rotation steps, each row followed by its count of steps:
The counts run from 0 to 456.
[184 131 113 109 120 172 130 116 103  79 143 105  86 118  86 110 153 101
 178 109 156 103 194 120 131 118 103 117 143 108 126 176 155 176 145 109
 171 134 100 138 153 131 123 119 127  92 131  99 133 137  97 112 143  83
 108 130 146 192 110 151 115 159 151 144 127 167 152 140 152 101  96] -> 71
[103 153 145 123 141 103 187 147  81 119  76 117 138 142  93 122  86 121
 151 172 132 130 150 157 128 125 154  92 105 102 173 164 124 134 162 138
  90 106 107 117 152 140 113 136 129 120  72 105 122 133 135 135 156 150
 180 166 100 131 134 114 146  82  71  95 128 130 105 115  93 108 156] -> 183
[169 111 112 119 158 147  99 108 137 118 153  80 127 101 100 102 159 146
 109 136 120 111 199 132 153 139 103 146 141 120  99 123 181 154 121 117
 148 128 134 159 158  80 117 160 142 135 161  78 140 122 102 138 161 105
  63  90 156 131 135 166 136 144 122 160 136 131 152 130 160  84  68] -> 78
[153 151 159 122 150  84 143 135 102 140 149 108 127  63 122 108 109 117
 119 124 107 126  72  71  97 120  93 108 136 113 143 104 136 114  99 162
  95  86 112 155 102  92 152 146 137 131 159 155 202 109 147  97 129 154
  67 121 162 113 138 127 148 146 143 158 164 107  65 136 114 151 147] -> 277
[146 111 141 129 111 145 144 136 155 165 137 117  91 211  87 110 136  94
 133 125 121 132 111 158 128 153 130 150 125 123  94 110 108 101 112 103
 139 105 136 139  56 130 146 137 113  85 143 143 172  96 108  98 156 100
  65 173 166 140  99  63 132 140 145  86 129 159  90 157 115 148 136] -> 292
[162  96 161 111 133 139  85 120 157 163 163 122 115 101 168 156 149 134
  84 105 106 141  71  88  89 127 131 160 125 155 108  89 122  81  97 121
 137 140 159 131  90  90 133 126 146 156 164 176 151 126 118 121 112  94
  80  99 167  97 138 127 146 147 139 147 146 107 113 148 148 170 143] -> 311
[174 113 108  92 118 156 151 124  99  59 130 110 106 139 101 116 154 127
 165 132 141 103 213 136 123  78 143 127 119 115 127 203 118 151 167  98
 147 133 126 114 157 147  99 130  96 115 109  99 106 114  79 130 151  89
 125 137 114 170 114 117 125 150 106  90 120 152 150 136 135  72 118] -> 70
[154 130 108 125 116 143 107 123 166 135 188 159 114 106 140 117 160 107
 119 102 107 120  84 116 144 156  92 167 156 159  93 108 115 130  91 136
 178 122 139 107 122 131 161 112 126 103 169 143 143 127 128 104  98  91
  67 113 154 133  90 120 110 165 199 161 132 137 139 162 159 152 120] -> 327
[126 117 127 155 129 171 113 127 102 120 111 107  90 153  55 128  93 109
 147 147 139 145 154 156 192 173 108 134 168 132 146 124 199 145 112 165
 121 157 117 160 154 105  97 124 186 140 109  89 159 168 114 147 131 120
 149 112 135 141 117 168 129 130 142 154 111 179 138 136 154 104  88] -> 100
[124 115  84 124 104 177 137  92 133  83 144 174  84 134 124 135 144 121
 162 117 133 100 175 131 176 138 124 139 132 134 119 164 119 179 157 150
 161 132 116  96 187 154 138 108 135  87 136 113  81 154 116 130 118  85
 145 129 108 176  97 130  81 152 186 136 130 148 173 154 134 133  99] -> 65
[ 68 133 169 146 160  98 117 107 138 193  80 114 162 125 140 125  98 171
  76 143 115 157 107 136 135 156 138 117 112 131 132  61 144 114 116 120
  72 145 146 148 119 103 127 174 152 143 122 138 122 138 173 125 129 158
 145 137 127  69 150 149 141  76  83 129 141 101 116 122 127 144 131] -> 198
[135 109 124 152 117 158  67 116 147 118 172 126 107 115 137 151 144 142
 127  78 142 150 127 129 141 148 107 154 161 156 119 110 182 133  94 153
 158 170 125 150 123  99 140 114 143 144 169 134 131 151 129 150 118 117
 119  78 151 160 122 163 116 171 193 174 125 145 155 150 160 119 116] -> 401
[132 156 132  90 139 139 165 111 151 145  97 149 111 130 129 119 140 106
 161 160 114 116 108 130 100 140 121 105 102 146 106 167  83 124 156  83
 141 108 161  78 127 157 131 123 103 106 120 127 118 134 120  95 109  79
 144 179 104  99 102  51  95 109 132  97 121 110 120 133 111 201 171] -> 246
[117  81 104 138 144 145  69 100 178 127 170 137 143 120 154 141 143 152
  85 115 123 132 146 141 131 130 150 158 134 140 109 100 138 125  97 121
 147 167 170 132 152  84 110 127 149 163 135  89 117 137 114 166 143 115
  99  61 137  96 138 173 130 122 115 150  96 128 168 113 194  76  73] -> 413
[141 112 149 110 125 132 128 106  82 107  95 118  70 158 134 163  96 145
 129 154 128 113 203 128 119  89 155 111  98  95 143 183 151 143 183 140
  90 165 105 134 169 113 110 127 158 139  78 132 108 137 131 141 123  86
 185 149 118 161 146 145 121 139 102 105 126 149 144 149 115 133 166] -> 98
[130  99 106 163  79 177 114 130 132 102 163 155  93 164  77 155 106  89
 154 119 118 152 113 157 150 158 134 144 182 147 143 111 143 136  86 170
 134 144 111 143 133 137 112  74 193 128 121 122 159 132  99 140 126 114
 104 116 141 153  91 129 122 147 174 142 100 190 132 145 140 100 125] -> 26
[108 144 154 131 155 121 103 121 175 200  93  77 154 180 103  99 125 128
 129 141 126 176 104 185 150 171 117 118 143 155 121  71 133 108 106 108
 126 124 159 137  88 116 130 162 139 141 130 102 163 143 127 112 139 146
 112 137 126  86 118 129 139  83  95 121 102 137 105 115 131 132 124] -> 208
[ 79 139 127 136 119 152 129 109 148 131  82 158 121 184 162 156 140 166
 123 139 152 137 154 151 153 120 169 129  93 151 134 138 119 145 162 124
 137 175 137 117 147 168 122 134 110 125  92 120  44 174 145 150 115 110
 208 146 101 133 120 135  94 126 118  93 106 139 171 106 143 133 144] -> 132
[ 60 147 151 146 109 120 149 125 142 158  70 149 128 212 139 135  90 117
 139 142 140 140 125 175 150 140 141 118  96 133 142 127 109 133 148 130
  99 139 124 112 112 171 148 120 117 102  88 144  84 149 161 122 103 151
 205 179 102 129 147  90 102 113 104  74 117 132 102 111 115 172 164] -> 206
[147  84 114 132  86 145 163 124 107  89 125 186  66 183 103 139 114  99
 146 125  99 112 129 122 168 127 127 137 133 114 126 139 107 143 117 179
 119 127 111 128 130 151 129  71 172 102 108 158 134 110 107 133 115  97
 150 161 143 169 122  94  91 169 198 113 124 174 129 187 102 133 164] -> 8
[ 85 142 132 154 158 127  75 110 172 168 123 126 171 114 155 138 127 168
  84 126 147 152 134 152 160 149 128 136 128 157 130  79 139 145 119 130
 133 165 145 118 160 116 113 153 126 161 156 106  92 179 142 137 131 148
 143  87 112  87 135 205 127  99 106 147 124 114 171  97 178 108  94] -> 141
[101 105 108 162 112 105 144 128  74  58 125 170 128 153 108 139  93 145
 116 159 116 117 201 140 151  92 148 122 108  83 165 161 137 155 151 179
 103 124 109 128 163 157 122 102 147 134 103 120  90 118 138 185 126 144
 200 124 122 176 143 144 117 115 117 120 132 134 143 124 107  82 117] -> 92
[146 113 143  79 151 138 132 102  81  98  98 128 116  96 173 127 110 169
 118 155 126  92 201  92 110  77 147 121  84 109 122 169 130 159 165 121
 109 158 126 113 191 106  95 142 142 153 108 120  87 140 126 144 130 100
 170 115 116 119 141 161 123 126  72 127 128 103 178 124 119 116 149] -> 443
[ 94 138 112 136 158 121 110 123 159 133 112 135 174 125 177 132 137 185
  90 142 155 134 170 145 129  97 173 126 104 138 132 116 123 128 138  92
 133 141 157 113 157 134 105 149 105 173 119 119  77 142 136 154 134 155
 167  98  87  90 145 163 142  99  72 112 124 112 170  78 153  96  99] -> 142
[127  82 103  97 109 161 160 132 154 131 153 181 133 141 170 155 145 123
 125 134  98 102 132 119  82  93 157 144 106 133 129 167  61 118 125 118
 128 128 163  79 143 144 100  90 116 147 109 145 100  78 100 158 136  84
 122 133 136  94 129  90 131 137 103  80 103  98 142 139 115 110 152] -> 330
[130  79 101 141 138 123 133 102 168 133 178 163 141 117 118  92 134 136
  83 117  81 108 153 119 160 161 105 156 149 113 103  82 136 119  96 156
 129  93 150 130 157  95 121 119 160 117 163 111 152  86 116 156 158 129
  53  99 170 110 111 122 146 128 144 156 140 113 138 149 133  89  65] -> 356
[195 103 127 103 150 112 130 126  94 103 175 128 116  41 157 126 144 134
 113 104  94  95 121  65  87 116 106 132 145 106 121 131 144 133 102 135
 127 118 125 135 138  77 113 115 139 141 155 139 156  82 111 139 142 115
  70  96 156 132 152 142 150 152 133 171 142  97 111 152 128 112 124] -> 351
[145 118 126 118 183 139  97  82 119 155  82 103  97  98  89 103 125 159
 114 159 105 124 176 133 156 145  95 135 135 136 111 123 180 157 127 134
 121 160 127 151 179  85 108 158 191 123 144  99 141 165 127 129 133  99
 115  96 143 108 136 167 129 116 122 178 119 129 153 142 148 140  86] -> 452
[104 132 150 165 108  95 108 154  89  89 110 114 134 149 156 160 114 147
 138 112 172 143 156 141 114  59 169 112 109 120 179 150 149 135 161 137
 116 158  98 143 112 131 157 135  80 145 119 138  90 143 153 166 104 171
 189 120 113 188 132 170 134 148 133 130 145 143 142 101 139  89 142] -> 120
[150 104 121 170 107 127  85 150 129  99 160 109 127 127  90 146 128 130
 104  90 145 159 119 124 131 131 129 141 171 108 153 100 172 126  83 175
 137 147 116 187 114  89 118 106 158 171 151 135 158 135 114 148 148 165
  81  67 138 151 135 189 136 159 151 173 113 154 113 137 152  65 106] -> 390
[144  83 140 142  92 152  98 135 148 104 151 132  88 191  88 122 140 122
 128 101 128 127 160 160 168 132 134 150 150 111 102 116 157 134 117 147
 151 135 112 165 108 136 158 129 144  93 150 139 133 114 100 130 134 102
 107 131 167 197 102 135 121 170 201 132 134 187 135 149 139 106 108] -> 383
